In the rows, zero is written as 128.
First come named moves, each a turn or a mirror, each shown by rows before and after it. For each pair of rows after them, which moves, in which order, take the first row to the second? The first pair is done for you.
W:
[151  88 152 141 134 114 126 117 160 137 117 130 118  61 119 101 148 100] |-> [146  78 144 144 126  99 125 111 161 139 115 141 133  79 100 117 148  96]
[115 132 175 111 128 129 122 152  99 159 114 128 148 146 101 109 128 220] |-> [117 130 175 110 128 128 123 154  99 160 112 130 151 145 100 111 129 218]
[107 137 142 146  66 140 119 146 139 148 106 116 164 144 148 114 159 150] |-> [109 141 144 145  68 143 116 148 137 147 107 112 159 138 155 108 160 153]
J:
[146 111 108 105 134  97 159  97 138  86 152 152  85 110 147 178 142  74] |-> [131 120 118 115 118  95 154 105 150  88 144 154 101 113 144 182 155  61]
[157 116 131 133 181 157 129  90 124 135 138 122  94 113 142  93  92 150] |-> [105 137 159 169 111 152 107 112 178 145 108 130 152 122 127 111 140  89]
[131 136 145 135 111 155 110 164 121 150 112 115 115 113 175 111 147 130] |-> [140 133 140 128 125 153 113 159 110 148 120 115 105 112 175 109 138 141]
[128 131  98 147 119 133 126 128 140 142  96 162 177 140 118 117 131 148] |-> [144 122  86 134 147 133 134 121 118 140 107 159 155 139 122 112 116 170]
Z:
[ 95 166 157 132  92 150 133 152 153 117 124 102 115 102 154 117 131 108] |-> [ 96 166 156 129  94 152 134 151 152 115 128 101 114 103 155 116 130 109]
[133 126 126 103 143 157 143 132 138 112 127 112 126 127 111  91 134 149] |-> [108 133 123 119 120 142 136 152 143 132 111 134 162 155 106 126 148 135]
[116 121 127 123 116 106 120 121 158  97 136 136 142 117 100 128 145  78] |-> [126 115 124 119 129 113 121 112 158  88 145 128 127 104 101 113 139  84]
C:
[148  99 100 129 149  82 121 113 115 116 159 180 100 128 108 132 121 169] |-> [141 109 108 142 149  98 106 139 111 145 143 189 111 119 136 135 137 186]
[129 120 119 155 130 125 121 148 120 140 135 146 123 121 129 116 114 139] |-> [129 135 119 148 128 123 123 157 124 136 137 145 120 117 145 129 117 122]
[142 113 146 123 137 125 132 104 140 124 155 147 125 129  92 122 108 118] |-> [137 114 153 140 137 138 117 120 134 151 143 157 136 129 101 115 120 148]
Q:
[125 149 131 101 119 105 147 134 117 106 149 103 102 143 149 146 101 104] |-> [123 150 142 105 117 122 136 131 134 101 147  92  95 118 150 119 114  99]
[123 176 156 123  95 149 128 155 143 134  99 102 114 122 183 140 144 103] |-> [125 173 140 113 104 126 143 156 115 140 101 114 119 160 176 175 124 110]
[154 107 116 105 159 115 133 102 118 111 153 116 105 118 111 128 111 143] |-> [149 114 126 113 156 134 113 109 141 115 146 115 108  83 129 108 132 141]
Now pairs of rows:
Each pair is two moves apart.
[130 110 160 141 110 138 115 108 105 109 128 123 106 125 123 129  87 114] |-> [122 110 170 155 104 146 103 120 110 127 116 131 120 128 125 125  98 126]	C, J
[140 127 130  91 133 134 160 104 123  92 142  96  88 117 130 111 108 114] |-> [120 116 140 114 114 139 131 101 166  94 129 112 118  95 111 103 145  92]	W, Q
[146 121 146 152 156 128 108 184 103 185 119 180 128 118 173 149 138 175] |-> [142  94 129 151 155 103 114 158 103 178 125 199 152 143 124 166 132 170]	Z, W
[139 109 143 109 132 123 149 113 103 116 133 107 105 155  97 142  98 138] |-> [119 113 147 120 113 115 143 125 110 129 122 121 130 171  94 164 109 123]	Z, J
[118 184 154 126 112 165 122 189 116 149 104  94 106 108 213 110 127 142] |-> [108 185 141 124  95 131 142 193  92 158 100 110 130 170 189 163 110 135]	Q, J
[155 141 118  93 132 105 128 104 137  87 151 111  98 102 144 136 112  85] |-> [118 115 114 138  98  87 115 115 125 138 120 150 166 171  85 155 123 116]	C, Z
[133  76 108 147 149 109 111 108 106 141 125 163 159 130  76 109 131 187] |-> [148 106 117 136 172 137 107 134  93 152 130 149 130  98 136  92 130 208]	W, Q
[111 163 112 171  96 133 126 129  96 154  88 145 116 175 133 154 144 134] |-> [141 150 103 150 136 139 137 111  72 143 106 135  79 161 142 137 115 162]	J, Z
[129 134 152 134 131 139 117 145 108 146 116 108 109 106 178 105 148 157] |-> [132 145 133 110 132 105 143 143  93 131 128 110 106 135 185 160 128 125]	Q, C
[185 139  82 107 124 115 165 147 130 104 128 177 149 112 146 183 108 118] |-> [167 160 103 120  94 130 151 162 159 105 109 166 160  94 161 173 128  95]	W, J
[111 147 131 111 108 117 127 146 167 110 136 148 137 111 145 183 146  55] |-> [130 109 124  96 121 112 148  93 161  74 157 121 101 119  92 131 113  75]	W, C
[129 146 140 121 139 165 103 146 105 174 133 128 104 108 173 104 122 168] |-> [112 104 121 127 108 112 127  92 114 142 138 137 138 177  65 125 103 138]	W, Q
[132 123 128 108 138 127 119 116 156 111 146 141 100  88 102 117 138  95] |-> [127 126 125 119 136 124 106 132 154 129 137 165 122  90 115 138 150  94]	W, Q
[134 142 145 105 100 109 137 130 103 106 121 101  82 193 169 128  88 116] |-> [127 128 142 120  92 106 134 130  95 122 112 113 100 217 142 126  91 134]	C, Z
[132 103 107 131 117  78 157  78 166  73 139  97 125 149  67 160 112  54] |-> [123  70 137 192 126 138  98  98 179 144 110 115 149 109  55  63 152 159]	C, Q
[116 106 144 193  90 157  82 119 132 145 105 117 135 103  77 101 156 144] |-> [146  99 127 173 145 168  85 124  92 159 120 134 109  91 115 105 141 188]	J, Q
[109 182 154 154 139 131 119 211 118 148 110 176 152 132 202 178 149 100] |-> [157 161 121  97 188 103 163 155  87  84 158 149  88 132 187 180  91  89]	J, C
[147 146 101 112 144  90 124 111 134 151  95 160 159  95 142 149 146  96] |-> [150 119  91 114 146  81 138  89 110 151  98 155 158 129  97 135 123 127]	Q, C
